Each path below is one point turned by a fixed rotation once a step. After each direction that follows a path, write how fast that rotation turns it, in degrees each step (0 if it stays still).
Each turn is a multiple of 5 degrees from 10 to 175, or 0.
Each row of a path follows its step; steps can be skipped.
Rotation 1:
step 1: [ 20   6   9   0   2  -2  -6   3   4 -12 -11   2  12   4 -13  16   9 -14
   6  32   7   7 -17  12  -8  24   3  11  20  21  -6   4   1  -9 -19 -10
   2  21 -11   2  12  15 -16  -1 -10 -34 -16   8 -15  14 -10 -22  -2   8
 -20  -1 -12   6  -7  -8  -7   2  -8  -1   9 -19 -25  11   8]
step 2: [-18 -12   3  -2   3  16  -5  14  -2  10 -16   8  13 -10 -38  -2   3 -19
  -2   5  -2 -19 -15  -7  -4 -22   2  12  -2  -6  -9  12  -2  14   5   9
   8 -25  -1   9 -12 -22   0  -3  -6  -3 -19   3   1 -14  10  -8   5 -14
   1   2 -15 -19  -6  15 -13  13   4  15  -2 -21 -29  21 -10]
step 8: [-10  -5  -3  11  -2  -4 -11 -20  26   1 -32 -19   2  23  10  -3  -1  10
  21   5 -22  21 -18  11  16   3   8 -34  -1  -4  -7 -14   2   1 -18   7
 -12   0  -3  10  -9 -14  -9  -1  -2  -2  -8   4 -11  -6  -7 -21  19  17
   2  -5   5  -2  -6  10  12  11  17  -1  14 -17  18  -5   5]
step 9: [ 25  -5   8  -1   5  -2  -9   8   3  13   6  -2   8  34 -18  11  -4   1
   2 -19   9   6 -16  25  -9  -9  15   8   8   6 -24   8  -9   4   1   2
   2 -15  -3   3   7  25  14 -32  11 -10   8   1 -11  18  -1  -8  15   3
   1  11 -12  11 -15  -5 -14  34   8  -4 -15  -8   3  11  20]
step 14: [-18  -3   7 -26   7   1  -8   2 -16   6  -8   0   0   6 -12   5   2  -5
  -6 -10 -13 -17  11   0 -10  15  -9   7  -9  15   9 -18  10 -11 -15 -20
   7  10   0  -1   4  14  -3 -17  -9  -2   5   8  -5   4  -7 -21   8  -4
   1  -4  -3  29  20   5  -1  15   4  25  -4  23   7  40  28]
step 16: [ -1 -15  -5  18 -16 -22  -2  -6   6  -8  -5 -26   0  -1 -11   6 -25   3
  24   8  -9  20   0  -3  19  -5   5   0  -2  -3 -19  30  -6  -3  12  17
  11   9   3   0   8 -14  15   0  19 -16  21 -10 -13  12 -34 -11  -5  28
   4  13  -8 -10   3  -3  -4  -9  -6   0   1  -9  10 -15  -9]
step 18: [-21   8  12  -9  16   2  18  19   1   4 -16  -2   7   0   3  -9 -11  10
   4 -16  -7 -10  -8   9 -10   7  -9  -6  -9   8  -3  -4  13  11  -9   0
  -5 -10  16  14 -11  -9 -33 -10 -18 -20 -34   6  17  -9  -4  -7  20 -11
 -13  -3 -11  -3 -14  21 -14  33  -9 -12  -9  -4 -10  12   9]
step 21: [-13  14  -4   3   3 -25 -15   3   0 -12   0  -1 -14 -22   6  -7 -17  -5
 -12  -3  11   6   2  11  -6  10   5 -21 -23  13 -25 -12 -14  10   2  -1
 -15  19 -10  16  -3  -1 -18   4  17 -12  -2   3  -8  16 -25 -24 -14   2
   3   3   0  21   3  30   2   5  12 -26  -8  -1  -5  12  -9]
Directions:
[-1 -1  4  6  5  3  8 -6  0 -1 -3 -2  2 -5  5 -5 -1  3  1  1 -2  0 -3  4
  2  0  2  1  1 -1  1 -1  2  6 -4  0  0 -5 -3  1  4  3 -4 -3 -6  1  5 -3
  1  2  0 -3 -7  0  0 -3 -3 -4 -5  2  4 -4 -5 -2  3  3  0 -2  2] => 145
[-4  1  0  0  2 -9 -2 -4 -1 -1  4  2  0  4 -1 -3  1 -4 -2 -1  1 -1  3 -4
  0  4  0  1  6  0 -1 -2 -7  4  0 -2  2  5  8  3  4  6 -1 -5  3 10  4 -6
  0  2 -3  0  3  1  1  0 -1  0 -2  0  0 -3 -3 -2 -2 -2 -1  1  0] => 70
[ 4  1 10  2  4  0  0 -2 -3  1  0  3 -2  3  5  0  1 -3  1  0  7  0 -5  1
  2 -1 -1  3  4  1 -1  0  1 -7 -1 -4  5 -1 -3  1 -4  3  1 -4  2  0 -2  2
  1  5  4  0  3  1 -1 -1 -4  4  4 -4  2 -1  0  5 -3  5 -6 -5  3] => 135
[ 1  6  5 -2  1  1 -7  2 -5 -2  4  5 -1 -2 -4  2  2  0 -3  4 -1  1 -1  7
  1  4  5  0  1 -2  3  0  3  0 -2 -2  1 -3 -4  4  0  1  1  0  3  1  3 -1
  5 -4 -2 -4 -5  1  6  1  7 -4  0  2  2  2  4 -1  2 -4 -8  2 -1] => 35
[ 3  0  0  1  4 -2 -1  6 -5  0  2 -5 -1 -3  1  1  1 11 -5  0  4  4 -1 -1
 -3  2  1 -3 -5  3 -4 -4 -5 -2  1  3 -3 -6  1  5  1  6  1 -1  2 -2 -3 -4
  7  5  1  1  4 -1 -1 -3  0 -4  2 -2 -3  2 -3 -2  2  1  2  0  0] => 120
[-1 -2  5 -1 -1  1 -2  0  1  4 -9  3  2 -2 -1 -4 -2  0  0 -3 -4  2  0  4
 -2  0 -3  0  0 -3  1  0  1 -2  0  7 -3  1  0  0 -2  7 -1 -3 -3  6 -1 -1
  5 -3  4  4  3  3  0 -4  4  0 -1 -2  3  4  1  4 -6 -7  7  2  5] => 70
[-8 -5  3  1  7 -1 -2 -1 -5 -2  0  0 -5  0  4 -7  0 -3  2  1  1  0 -1  4
  3  0  1 -4 -1 -2 -3  0  0  6  6  0  2  0  1  1  3 -6  0  5  4 -5 -2  1
  1 -4 -2  5  3 -8 -3 -1  1  1 -2 -3  2  0 -2  2 -5 -6 -2 -2 -1] => 135
Rotation 2:
step 6: [  2   3 -33  -7  14  -8   7 -11  -6   1  10   8  12  23 -11   3  13  24
   1   0  -4   2  -5   9  11  -1  18  11  17 -19 -24   8   5   2   4   0
 -13 -14  -5  -9   9 -20   2  12  -9   7  -4 -14 -18 -11   5  11   0  -2
  13   4  12   2 -13   1  20 -22   5   3  13 -27  12 -26  10]
step 9: [ -2   2 -12  18  10   1   8  17   2   9  -8   7   7   4 -30   4  15  10
   0 -37 -16   1 -21  -2   3  -2   4   8   6 -16 -12 -21   4  28   0   0
   4   5   4  -1 -10   1 -23  -3 -20   1   9 -22  12  14  -8   4  -8  19
   3  13   5  12   3 -23 -14  20  -5   3  17   0  -8  10   1]
step 10: [-25   8  -5   2  -6   2   7  25   8   9   1   1  14   2   0 -25 -18  10
 -15 -12  -7  12   5 -23  -2  -9  -7  17   5  -6  15 -15 -12  -8  -5  11
  -5   3 -22  21  -1   1   7   9  14  -6  -6  -2  -1 -14  -1 -17  -5  -2
  22  -6   0  26   4   9  13   1  18  14  17 -21  19  13  16]
step 11: [  8 -22  -3   0   8 -17 -20   2   1  13  16  -1  16   6  -2 -18   5  11
  -9  -8   4 -11 -11   0  13   2  -1   1  10 -30 -26 -22   1 -10  26   7
 -10  -3  -8  -5  14 -19  -3  -6   0 -25   4   4  -3 -20  -8  -9  -5  -4
 -13  10   2  -4   9  25 -12 -24   3 -19 -12 -19  -1 -10   4]
step 13: [  4  13 -20  12 -12   1  -2  -9 -12  -1 -17   4   2  10  -7  21 -16  14
  -9 -14   0   2  -6  -4  -5   3 -17 -12  -1   5  -5 -13  29  -3   1  17
  -2 -11   1   5  -4  -1   1  -8  18 -16  -1 -29   8  -6   1 -12   2 -17
 -21  -5  12   0  -8   5  14  22   2  36 -27 -18   6   2 -10]
step 22: [ -9 -27   5  13 -12  -6  19   9  -2  -9  -7 -18  13  -6  -6 -20   6   6
   3   1   8   3  14  -8  -3  -4  -3   4   1   3  -8   6  -8  10  -8 -18
  -4 -31  -7   1   7  11  15   5  -1   3  -8  -6  -8  -9 -16  20  -3   1
  -6 -28   7  -7 -16  -7   9 -38  19   4   4 -15 -11 -25 -11]
step 23: [  0   4  -8   6   1  15  20   7  -1  -6  16  12  19  15 -18   4  -9  -3
  -2   6  18   8   3  36  -7   2   0  11 -11  -5 -16   0  34 -14   7 -12
  18   4   3 -16  -9 -16   1  12  20 -14  28  16  -8  -5  -8  10  -2  -7
   3  -7   7  -1 -12  12  -1 -16 -11  17  -6  10   1 -14 -12]
step 25: [-22   0   0  18  -7   2 -16  12 -16   2 -13  26  14  -1 -16 -11   5  -1
 -11  14   1  18  11 -10 -16  -1   2  -1 -15   5   1 -20   5   4 -10   3
  23 -10 -17  29  -3  12   1  12   2   2 -11 -20   3   9 -14  -3  -9  20
  -7  13  -3  -9  -5   2 -16   5 -18   7  24  -9   8 -21  14]
Directions:
[ 0 -5  4  1  3  2 -6 -9  1  3 -3  0  5  0  3 -3  1 -1 -3 -5  0  3 -1  4
  1 -1  4  0  2  5  4  3  2  2  2 -4  0 -1 -6 -4 -3 -5 -2  1  0  3  2  0
  0 -4  4  0  2 -1 -4 -3  2  3  4  8 -2  1  1  5  5 -1  2 -3 -1] => 60
[ 4 -1 -3  4 -5 -2 -1  5  1  3 -6 -4  4  0  3  2  5 -1  3 -3 -1 -2  1  4
 -4  1 -2  1  3  1  3  3 -5  0  2  2  2 -1  3 -6 -2  1  3 -3  1 -2 -8  2
 -2 -5 -4  1  6 -2  0  4 -3  8  1 -2  1 -1  2  0  2  0 -8  0  1] => 175
[-2  0  2  3  3  0  1  0 -1  0 -3 -3  5 -4  1  5 -3 -2 -2 -2  2  5  2 -2
  4  0  2  3 -1 -6  1  1  0 -2 -1 -4  1  2  2 -8 -2 -4  5 -2 -1 -3  5 -1
 -1  1  3  4  0  8 -3 -5 -7 -3  0 -4 -4 -2 -3 -1 -7  0 -5  1 -1] => 100
[-2 -3 -7 -1  0 -4  3  0  2 -1 -2 -5 -1  2 -4  2  5 -3 -3  1  0 -3 -5  1
 -5 -1  1  0 -5  4  3  3  2 -6 -5 -5 -2 -4  1  1  1 -5  1 -7  1  2  2 -3
  0  2 -2  9 -2  0  5 -1 -2  4 -2  2  0  1 -6 -1  1 -1  5 -2 -4] => 45
[-2 -5 -2  2  1  2  4 -1  1  7 -3 -1 -1  2  2 -6  1 -1 -3 -2 -1 -7  0 -2
  3  4  1 -7  0 -1 -6  7  8  3 -1 -1  2  0  8  4 -2 -1 -3  4  0  0 -4 -4
  3 -1  0  0 -2  3 -1  2 -5 -3  0  2 -4  1  3  0 -3 -5 -3  0 -2] => 160
[ 2 -6  7 -1 -1  3  3 -2 -2  2  2 -3 -3 -1 -4  0 -3  2  3  0  3  1 -7  1
 -2  6  1  1  3 -5  7 -1  1  3 -6  0  1  5  2  0 -4  5  3 -1  2  1 -1  3
 -1 -2  3  1 -1 -6  6  1 -9  1 -1  0 -3  0  3  2  1  1  6  0  3] => 155
Rotation 3:
step 1: [ -4  -1  -2  -6  11  12 -11 -27  14   5   6  -8   2  -2  28 -12  10  20
 -12  -4  -1   6   2 -17 -16  -3   7 -16   2  13  17  -7   4   3   6  31
  -4  -5  -3 -21 -11  16  12  15  11  -2   4   8  -9 -11  -8  18  23  -1
 -11  10   2   3  10 -21  -7   4  25  16 -11  -2   2  24 -21]
step 4: [ -2   5  -3  -5 -22  32   5   1   8   8 -24   0  13  14  15  16  -7   7
  12   2  16  -3  -7 -11 -17  -2  -2  -7  12  -7  42  -1   8   5  13   9
 -17  -5  -5  -2  -8 -10   4   5   8 -16  -2  -1 -10 -19 -20   1   1  10
  -5   7   0   2   2 -17  -8   3  15 -26  14   8  22  22   1]
step 7: [  1 -27 -16  -4   2  25  -4 -22  29  21 -12  -3 -14   7  -2  32 -14 -10
 -15   5   6  15  -2 -15   6  -7   2 -23   2  31   1  -2   3   5  14  -4
  -8  -7  -6  -6  -4  -2   4   1   9   3   4  22  -3  -1  -9  -9  -3  18
  -4  -1  -7  -6   5 -33 -10   8  15  12  -4  -6  10  13  -2]
step 10: [-10  -7  -3  -8 -13  14   5 -13  18   7   1   1   3 -13  23  -9  -2  -1
  -6 -21   0   8   0 -17   7   9   5 -23   3   7  21 -11  10   0  29  14
  -8  -4   5  -7  13  -6   2   3  -4 -12  -6   9 -13  -1 -13 -15 -15   0
   8  16  17  18 -34 -18   7  24  12  11   3  26  11   9 -13]
step 13: [ -3  -5 -30   5   9  16   0 -13   6  -2   7  -5 -19  18   9  16  -5  21
   1   8  20   0  -8 -18  -6  10  -7 -19  -1  -1  21  19  15  21  16  19
  -7   7 -35  -8  -3  -5   3  -2  16 -15  12 -16 -15  16  -9  -4   2   0
   8   0  -7   3 -12  -1  -7  12   2  20 -10  14   4  21  -3]
step 14: [  2 -18 -22 -21  15   5 -15 -15  -4  -2  34 -16  15 -36  23 -14   7   6
   1  -2   7  -2 -14   8   9   3   7 -19   8  15  11  -6 -11  -5  11  24
 -15   6  -5 -12  -8   6   3 -10   6  -3  -5  -5 -16  -2  -5   7   1  17
   5  11   6 -10  -9   2   2  19  17  -4 -20  17  12  13 -11]
step 16: [  2 -11 -40 -15 -12  28   2 -10  20  13  -3 -14   4  -4   9  14  -4  -2
  20   8   4  13   0   3  11  12   4 -13   1  -7  12  14  -6   4  22  15
  -3  -8   5 -12   1  16  26   1  19   6 -23   4   9 -10  10 -12 -15  -5
  -3   8   7 -13  -3   8  11  14  19  -7  -6  14  18  13  -1]
step 18: [ -8  -7 -30  11 -10   9  -1 -22  15   6   3 -10  12  -5  18   5   8  11
 -10 -28  -3 -10 -18 -31   2   5   2 -22  13   4  13   3   5   4  28  -5
 -18  14   6 -13  14   7   2   6  18 -14 -11  -7  -4 -16   0   6   9   8
  15  -3 -20  -6   8   5   8  15  22  -6  -1   3   9  12 -17]
Directions:
[ 2  8 -1 -2  0  8  4  0  2  1 -1  2 -1  3  1  3  3  4  2  7  6  1 -2  4
 -2  0 -2  0  0 -8 -4  4  0 -2 -1  5  0 -3  0 -2  0 -2  1  4  1 -4 -5  1
  1  2 -3  0 -1  6  1 -3 -2 -2  4  3 -1  0 -3  1  5 -5  5 -5  1] => 85
[-6  5  5  6  3  6  0  1  3 -6 -6  5 -4  0 -1  4 -2 -1 -2 -4  0  4  1 -1
  1 -2  1 -4 -1 -1  0  4 -1  2  1  3 -2  1  1  1 -5  4  2  0  2 -3  3  1
  1  1  1 -5 -1 -5  2  0  1  3  2 -3  5  3  7 -3  2 -3 -1  5 -6] => 125
[-2  1 -1 -3  3  1 -3  5 -1  2  1  6  5 -2  3 -4  5 -6  2 -2 -1  5  0  3
 -3 -2  1  3 -2 -1 -2  1  2 -2  3  0 -2 -3  9  2 -1  3  3  2  1 -3 -1 -1
 -1 -6  1  4  0  0  5  5 -5 -2 -6  2  1  1  7  4 -1  5  5 -3  1] => 170
[ 6  1 -1 11  3  4  0 -2  4  2 -6  2  0 -2 -2 -1  3  1  2  1 -3  1 -1 -6
  0  4  0  0 -4  0 -3 -1  4 -2 -5 -4  1  0 -3  0 -1  0  0  1 -1  4 -3 -2
 -2  1  2 11 -2  5  1  7  4  4  0  0 -1  1  2 -2  3  3  1  2 -1] => 125
